Each named move below is a turn or a mirror, shown by a few rows before and after it. Which moves, in which order, take the first row of each later pair to the second? The first pair is answered.
j_985 (before -> after):
.23,.04,-.14,.04,-.09,-.03,.03,-.03,.03,-.10,.02,.00,.00,-.05,.00 -> .17,.04,-.04,.09,-.14,-.09,.05,-.03,.01,-.13,.00,.01,.05,.06,.05
.00,.10,-.01,.06,.20,-.15,.17,.14,-.12,-.16,.05,-.10,-.05,.13,-.03 -> .07,.12,-.10,-.01,.24,-.09,.16,.13,-.10,-.11,.08,-.08,-.09,.01,-.08
.12,.11,-.04,-.19,.00,-.04,.06,.09,-.01,-.22,.12,-.04,-.04,.07,-.04 -> .08,.11,.00,-.17,-.01,-.08,.08,.10,-.02,-.24,.09,-.05,-.01,.13,-.03
j_101 (before -> after):
.00,.03,-.25,.04,-.25,.06,.09,-.23,-.23,.15,.18,.06,-.06,-.02,.07 -> -.16,.02,.09,.14,-.05,.06,.09,-.03,-.33,-.02,-.04,-.18,-.22,-.23,.03
-.22,.01,.18,-.02,-.11,.06,-.12,.13,.14,-.08,.12,-.05,.08,.02,-.02 -> .09,.12,-.21,-.13,.06,.02,.01,-.11,-.02,.06,.21,.11,-.03,.10,-.05
-.07,.13,.29,.08,-.14,-.08,.02,-.03,-.08,-.16,-.05,-.08,.03,-.12,.01 -> .10,.16,-.02,.00,-.26,-.08,.04,-.19,-.04,-.01,.14,.11,.11,.06,.04
-.07,-.14,.22,.13,.11,-.11,.02,-.01,-.02,.00,-.22,.06,-.01,.18,-.01 -> .01,-.14,.04,.09,-.01,-.10,.02,-.10,.05,.11,-.10,.17,.10,.29,.02
j_94 (before -> after):
.02,-.05,-.06,.08,-.14,-.08,.02,-.04,.05,.07,.06,.09,.06,.04,.03 -> -.02,-.09,.04,.08,-.12,-.07,.00,.05,.08,.02,.05,.05,.10,.07,.02
.12,.04,-.07,.00,.10,.01,.03,-.06,-.07,.00,-.03,.03,-.07,-.06,-.03 -> .04,-.02,.08,.02,.13,-.01,-.02,.08,.00,-.12,-.05,-.03,-.02,-.01,-.04
.14,.11,-.17,-.08,-.13,.02,.05,.00,.08,-.02,.26,.09,.20,.22,.05 -> .10,.08,-.07,-.08,-.12,.00,.03,.10,.12,-.07,.26,.04,.24,.25,.04
j_901 (before -> after):
-.01,.22,-.17,-.02,.03,-.05,.12,-.04,-.02,.03,.18,-.07,-.10,-.02,-.08 -> -.02,.23,-.19,.00,.02,-.05,.13,-.06,-.04,.05,.17,-.06,-.12,-.02,-.07
-.17,-.24,.12,.00,-.01,-.07,.02,-.02,.17,.12,-.25,-.02,.08,.11,.06 -> -.15,-.22,.16,.00,.07,-.09,.02,.05,.17,.06,-.24,-.06,.08,.13,.03
.17,.04,-.05,-.17,.09,.11,-.03,.12,.22,-.01,.10,.04,.03,-.10,-.04 -> .14,.04,-.12,-.14,-.03,.13,-.04,.00,.22,.08,.10,.08,.02,-.14,.01
Then:
(two moves a pair)
.09,.00,.04,-.01,.07,-.07,.02,-.01,-.02,-.10,.00,.02,.09,.28,.01 -> .00,.02,.18,.06,.13,-.06,.02,.03,-.09,-.14,-.12,-.09,-.01,.11,.00  j_94, j_101
-.03,-.09,-.08,.02,-.17,-.03,.00,-.11,.06,.10,.12,.19,.07,.19,.07 -> -.22,-.12,.19,.11,-.15,-.02,-.05,.05,.09,-.02,-.01,.04,.06,.06,.06  j_101, j_101
.24,.10,-.15,.10,.37,-.11,-.10,-.31,-.05,.17,-.25,.09,-.14,-.01,.07 -> -.04,.07,-.01,.23,-.01,-.03,-.22,-.36,.07,.26,-.30,.07,-.07,-.18,.16  j_101, j_94
.04,.20,.01,.03,.06,-.02,.10,-.09,-.27,-.01,-.02,-.07,-.10,-.10,.06 -> .03,.14,.07,-.05,.17,.05,.05,.06,-.16,-.11,.02,-.13,-.09,-.18,.00  j_94, j_985
.00,.18,-.24,.07,-.20,.10,.18,-.20,-.20,.14,-.11,.00,-.12,-.13,.10 -> -.15,.13,-.02,.10,-.19,.19,.10,-.06,-.14,.05,-.20,-.15,-.16,-.31,.09  j_101, j_985
-.08,.02,.03,.15,.18,-.06,.03,-.07,-.13,.02,-.09,-.02,-.13,-.18,.04 -> -.13,.00,.11,.17,.16,-.08,.02,-.02,-.12,-.02,-.11,-.03,-.08,-.12,.05  j_985, j_94
-.14,-.05,.27,.19,.00,.19,-.01,-.05,-.12,.12,-.20,.00,-.19,-.13,.04 -> -.03,-.05,-.05,.06,-.21,.25,-.03,-.19,.04,.28,.03,.22,-.04,-.01,.07  j_101, j_985
.04,.10,.00,.00,.01,-.01,.07,-.01,-.06,-.03,.06,-.05,-.08,-.02,.00 -> .01,.07,.02,-.01,-.04,.06,.01,.04,.04,-.01,.08,-.05,-.05,-.09,-.01  j_101, j_985
-.12,.17,.20,.13,-.42,-.08,.01,-.10,.03,-.02,.05,-.04,.16,.29,.18 -> -.18,.17,.41,.18,-.17,-.10,.05,.02,-.14,-.15,-.14,-.22,-.02,.10,.12  j_101, j_101
.01,-.12,.06,-.08,.01,.20,-.04,.07,.18,.00,.05,-.08,-.01,-.16,-.05 -> -.13,-.08,.21,.12,-.17,.01,.01,-.04,.07,-.02,-.01,-.04,.07,.11,.07  j_94, j_985
.06,-.20,.18,.15,.00,-.09,.19,-.16,-.46,.03,-.23,.04,-.03,.23,-.04 -> .09,-.34,.31,-.04,.25,.08,.08,.20,-.22,-.14,-.16,-.13,.00,.03,-.19  j_985, j_94
-.07,.23,-.08,.01,-.15,-.09,.03,-.01,-.18,.04,-.04,-.01,.05,.15,.10 -> -.12,.23,.04,.03,-.05,-.10,.02,.05,-.21,-.04,-.11,-.07,.01,.09,.09  j_101, j_94
.16,-.40,-.06,.01,-.03,.15,-.30,.09,.29,.01,.11,.13,.12,.18,-.03 -> .04,-.42,.19,.08,.09,.15,-.31,.22,.22,-.11,-.06,-.05,.03,.02,-.06  j_101, j_101
.03,-.20,.07,.16,.29,-.29,.03,-.02,-.15,.05,-.26,-.01,.00,.22,-.05 -> -.19,-.26,.20,.25,.01,-.23,-.07,.01,.02,.07,-.24,-.03,.13,.19,.01  j_94, j_101
.01,.05,-.01,.11,-.11,-.21,.12,-.16,-.12,.02,.02,.09,.06,.35,.12 -> -.15,-.04,.25,.05,.10,.04,-.01,.15,.01,-.11,-.13,-.21,-.13,-.26,.01  j_985, j_101
-.03,.16,.06,-.05,.03,.13,-.02,.23,.06,-.21,.08,-.17,.00,-.14,-.01 -> -.01,.17,-.06,-.02,-.19,.04,.00,.11,.09,-.13,.19,-.01,.18,.17,.07  j_101, j_985
-.08,-.18,.13,-.03,-.03,-.17,.09,.04,-.05,.04,-.03,-.14,.10,.20,.11 -> -.08,-.13,.12,.02,.01,-.13,.12,-.04,-.19,.10,-.11,-.18,-.06,.01,.10  j_94, j_101
.01,.21,.11,.13,-.12,-.17,.07,.07,-.10,.01,-.11,.04,.18,.13,.12 -> .10,.11,.10,-.09,.12,.02,-.01,.31,.07,-.08,-.04,-.07,.15,-.12,-.01  j_985, j_94
-.12,.04,.06,.07,-.01,-.07,.14,.14,-.03,-.08,.03,-.02,.12,.16,-.02 -> .01,.11,-.18,.03,-.03,-.03,.18,-.04,-.11,.08,.07,.08,.01,.03,-.02  j_94, j_985
.03,-.12,.09,-.08,-.07,.15,-.08,.10,.10,.03,-.04,-.05,.01,-.04,.03 -> -.03,-.09,.10,.04,-.19,.04,-.04,-.01,.01,.07,-.08,.00,.03,.10,.10  j_94, j_985
-.03,.04,-.02,-.05,-.04,.22,-.07,.03,.07,.13,-.06,-.08,-.15,-.39,-.06 -> -.23,.03,.14,.13,-.36,.04,-.08,-.02,.12,.06,-.06,-.02,.10,.04,.07  j_101, j_985
.06,-.29,-.20,.00,.16,-.06,-.08,-.02,-.04,.07,-.23,.12,.06,.05,.08 -> -.01,-.32,-.09,.00,.17,-.02,-.13,.06,.01,.03,-.27,.03,.04,-.07,.07  j_101, j_985
